Each path below is one point turned by a fixed rotation once a step. After each direction that follows a path, write how fast that rotation turns it, in deg/step (0 if it stays still).
Each turn is a multiple of 5 degrees from 10 to 175, or 0.
Each row of a path follows its step; steps can be skipped.

step 1: [ -6.1   2.1  -1.4  16.7 -30.2  -7.4  -7.2  -4.9   2.6 -24.5  51.4 -30.5
   0.4   4.1   4.6  48.0  35.5   5.5 -23.1 -19.5  53.3 -20.5 -10.6   9.4
  30.7   0.4   3.4  -0.2 -18.5 -14.8 -37.2  13.5  -5.0  -4.1  20.0  20.3
 -12.9 -13.9  24.6   8.9  -0.5 -15.1  11.8  -7.9  21.5 -41.4 -42.6 -21.2
 -18.6  34.7  -3.3  -1.7   1.4  -8.4   2.8  -2.8  19.0 -26.6 -11.5  30.8
 -19.4  -3.6]
step 4: [-39.3  -2.8  46.8  19.6  -7.3  13.0  18.9   0.8  35.2 -11.9  23.7  -5.1
   8.0 -22.4   9.9 -22.5  -1.9  29.1   5.0  32.3 -15.4  18.4   3.9   5.6
 -12.2  -1.3  -8.1  -5.9 -19.5  17.9 -29.1 -33.3 -21.7   8.9  -5.4  10.7
 -52.6  19.8   1.9  24.8  -2.1 -31.8  18.5  13.2  16.6  18.6  21.8  -3.5
   8.1  30.3 -21.6  16.2   2.7  38.3 -41.8   3.7  15.1 -14.6 -21.3  38.1
  -0.6  -5.4]
step 7: [-24.2  -4.9  -6.4  -7.7   1.6  -5.4 -24.7 -14.7   1.7  21.6  39.3   9.0
 -28.2 -19.5  12.7  13.9   4.0  54.9  10.8   7.8  37.2  22.2   5.4  13.7
  17.5  12.3 -16.2  16.2  -7.0  -0.3 -32.7  -6.4  26.9   9.6  -1.6   8.8
  22.9   9.0 -27.3 -33.0   3.7   1.1  -4.9  -8.0 -19.3  -4.8   9.7 -32.8
  -1.7  17.3 -21.1 -21.6 -60.0 -20.3  -7.4  13.0 -28.0  16.2 -37.7  29.1
  29.1  -1.9]
step 9: [-16.9  52.9  -2.1 -45.1  17.9   2.6 -38.6  16.8  15.0  27.0 -30.6  22.5
   0.8  27.7  -6.0  -4.5   5.9 -12.7  -5.2  -4.2  -2.5 -18.3  33.5  -5.8
 -57.2  -5.1 -15.2  21.5  -0.1 -12.5   8.0   2.0 -53.3  -9.6  37.8  14.0
 -12.4  44.9   6.0 -26.4  10.0 -11.4  -9.6  -9.2   2.7  12.5  26.1   0.4
  -2.8  -0.5 -12.7  10.1  -2.0 -17.7  15.0  -7.4  -9.8  -1.4   0.8   3.1
 -29.5 -26.7]
step 12: [  2.7  -7.8  14.2   0.3  25.6 -20.1 -12.9  15.6 -15.3 -22.6  40.7  19.6
   6.0 -14.4 -11.0  -1.3   6.1 -19.4  28.7   5.6 -19.1  38.0 -18.3  18.5
 -36.0 -32.6  -3.3 -22.4  30.8 -10.7  64.5  26.1  -3.3   6.0  20.0 -25.2
   4.3   3.5 -14.9  -9.7  18.2  11.5 -22.3 -19.5 -23.0   8.1 -11.6   7.5
  15.8 -13.2 -23.4  -5.6   1.6 -46.1  14.8  -1.4 -19.1 -26.1   1.6  23.0
 -19.3  38.3]
step 14: [-18.6  22.3  -4.3   6.0  -8.6  10.3   5.6  38.3 -10.2  16.7  24.0  -5.4
  20.4  28.9 -52.2  -4.7 -32.9 -10.3 -12.2 -30.3  44.6 -10.3 -25.2 -46.2
   4.7  30.4 -38.0  13.5  -6.3  -6.0  18.8 -32.8  24.5  -7.9  -2.5 -27.7
  -0.2  -2.8 -43.8   1.2 -26.0  -1.9  32.5 -11.6  -3.4 -27.2  17.7   2.0
   1.5 -17.0 -12.6  -0.7  -9.2  22.0 -15.2 -11.9   7.1  -5.4  20.8  10.2
  -8.9  16.5]
step 26: [-13.2  19.1   5.3 -16.4  19.1 -21.6 -45.0  22.8 -17.5   6.0   3.9 -13.9
   7.6  71.1  -4.6   2.1  11.0  33.3 -13.4 -18.1   9.9  16.9  10.6  -9.7
  11.7  23.3   9.4   1.4 -22.3  31.8 -36.5  40.9   0.8  -6.1 -25.9 -14.1
  -4.0  24.7 -20.9  -9.9   4.6 -34.0 -35.6  -9.4   4.4   5.5  31.2  20.4
   0.4  -1.7   5.3  12.2  -4.2  33.5  29.6 -29.9  -4.4  14.1 -19.6   1.9
   6.7  -8.1]
step 27: [-14.6 -36.9  12.2  -5.0  17.7  -6.1 -15.4  39.4  20.7  22.2   8.3  -9.1
   6.8  -4.2   0.1 -19.7  -9.4   3.7  -0.1 -22.9 -30.7 -13.9  14.6  -4.2
 -70.8 -13.8  14.6   2.4   8.2 -11.9 -18.0 -23.7   4.6  10.6  69.7  13.9
 -20.6   2.8  -3.2  -5.9 -21.1  -8.0  19.1   5.6   4.6  29.0  27.5   6.2
 -23.3  18.1   3.1  35.2  18.8  18.9  -8.9  -5.0  31.8 -12.3 -20.3  10.1
   1.8  32.2]
step 30: [-18.2  31.4 -22.9  -9.1  16.7   1.1   7.1  18.2 -32.8  16.4  38.0 -18.7
   6.2 -19.5 -16.9  -9.6   6.7  16.8  19.6 -24.3  13.0   6.6 -15.8 -14.3
   1.5 -15.7 -17.1  26.0  -9.7 -19.9  31.4  -6.4 -14.7 -16.2  29.0 -12.5
 -21.0   2.8 -29.2 -18.6  13.6  30.3   4.0 -55.1 -38.5  12.5  11.5 -21.7
  -6.0  -9.9 -18.6   8.4 -36.4  -8.0 -12.3  19.0   1.9  26.3   7.2   2.0
  47.8  30.9]
[ -6.4   5.4  -2.4 -12.2  -0.5  -4.9  -9.1   2.3  -0.7   3.9   9.9   3.2
   2.2  -2.9   1.0   4.4  -1.7  -5.0   7.3  -5.8  -8.1  -2.8  -7.5  -5.6
  -3.5  -3.5   0.8  -1.6   3.5  -8.4  -1.6  -2.3   0.0  -8.6   2.7  -7.4
   2.1  -1.6  -9.7   4.4  -9.4   3.0  -2.9   2.3 -11.2  -1.3   0.8   8.8
   8.1   5.7  -4.8   2.3   3.8  -0.1   5.1   0.4  -3.9  10.3   0.6 -12.6
  -3.6   6.0]
20
[ -4.5   3.4   1.1  -2.8  -8.6   7.3   0.6   0.6   4.8  -2.1  -0.1   0.3
 -12.3   4.5   2.8   7.8  -1.4 -15.0  -4.5  -1.6   7.1  -0.5  10.1   0.3
  -2.8   1.7   2.1   6.3   2.4   5.9   9.7  -3.1   8.9  -5.4   4.3   5.0
   5.3  -8.4   7.1   8.8 -12.4 -10.5   7.3   0.8   3.5  -4.6  -5.1  -1.8
  -2.7   3.9  -0.8   1.1  -4.3  -4.9  -0.8  -5.0  -1.9   1.5   1.8  -5.5
   5.3   2.5]
80
[ -3.5 -10.3   0.0  -0.5  -7.7  -3.7   2.8  -7.7   2.1   7.9   1.5  -8.0
   0.3   8.4   6.8  -1.8   4.3  -0.8  -5.1   5.8   3.6   6.6   1.5  -1.9
 -11.0   0.4   3.1  -6.7   1.9  -3.2  -6.2   0.8 -15.9  -4.1 -10.2   8.2
  13.5  -0.1  -3.5   3.3  -1.4   2.6   5.7  -3.4   4.6   5.5   2.8  -7.7
   8.3   4.3  -2.7   1.6  -2.6   1.9  -1.2  -3.5  -3.3   7.5  -6.4   1.5
  -4.0   3.2]
20
[ -0.9  -2.2  -5.1   0.5  -4.3  11.0  -0.1  -0.6   3.6  -8.9   5.5  -0.3
  -0.1   3.3   7.0  -9.6   1.1  -4.1   6.0  -6.8   4.0  -0.4  -4.5   3.1
  -5.5   7.3 -15.9  -6.5   2.8 -12.0   0.1  -8.8   0.6   0.9   5.7   3.9
  -7.4  13.6  -1.9   5.1  -0.5   2.9  -4.5  -5.1   6.5  -5.2   2.0  -2.3
  -7.1   0.0   1.8   5.7   1.7  -1.3  -0.5  -3.5 -11.6  -5.2  -6.4  -0.8
  -0.4   1.2]
140
[  3.1   6.6  -7.9  -3.0  -1.4  -2.3  -2.4   7.6   1.7   0.8 -13.3   3.6
  -2.6   5.1  -2.4   0.8  11.3   2.5   5.0   5.3  -5.2   0.6  -2.5  11.2
  -7.7  -2.9   4.1  -3.8  -2.5   4.9   6.1  -3.0   0.0  -6.8 -15.0   2.4
   1.6   1.3  -1.6   5.3   8.0  -5.5  -6.7   1.9   0.0   0.7   1.8   6.8
 -12.3  -0.3   1.7  -1.0  -6.0  -3.9   9.7   2.3 -12.5   1.5   3.7  -0.3
  -4.2   3.1]
110
[ -3.5   1.1   4.2  -0.4   0.6   7.3   6.2   3.5  -2.4  -3.3   4.7  17.9
   3.9   5.5  -6.5   2.4  -4.9  -2.7   4.3   5.2   0.0   1.4  13.5  -2.4
  -0.8   3.3   8.1  -0.1   5.5  -1.8  -9.9   7.3   1.0   2.7 -10.7   2.7
   2.3  10.5   0.0   2.8   0.3   6.2  -5.9  -7.4   0.3  -7.8  -3.7   2.9
  -1.3  11.8   1.6  -1.0   2.7  -4.7  -1.8  10.0   3.5   0.6  -1.2   2.3
   5.6   7.1]
135
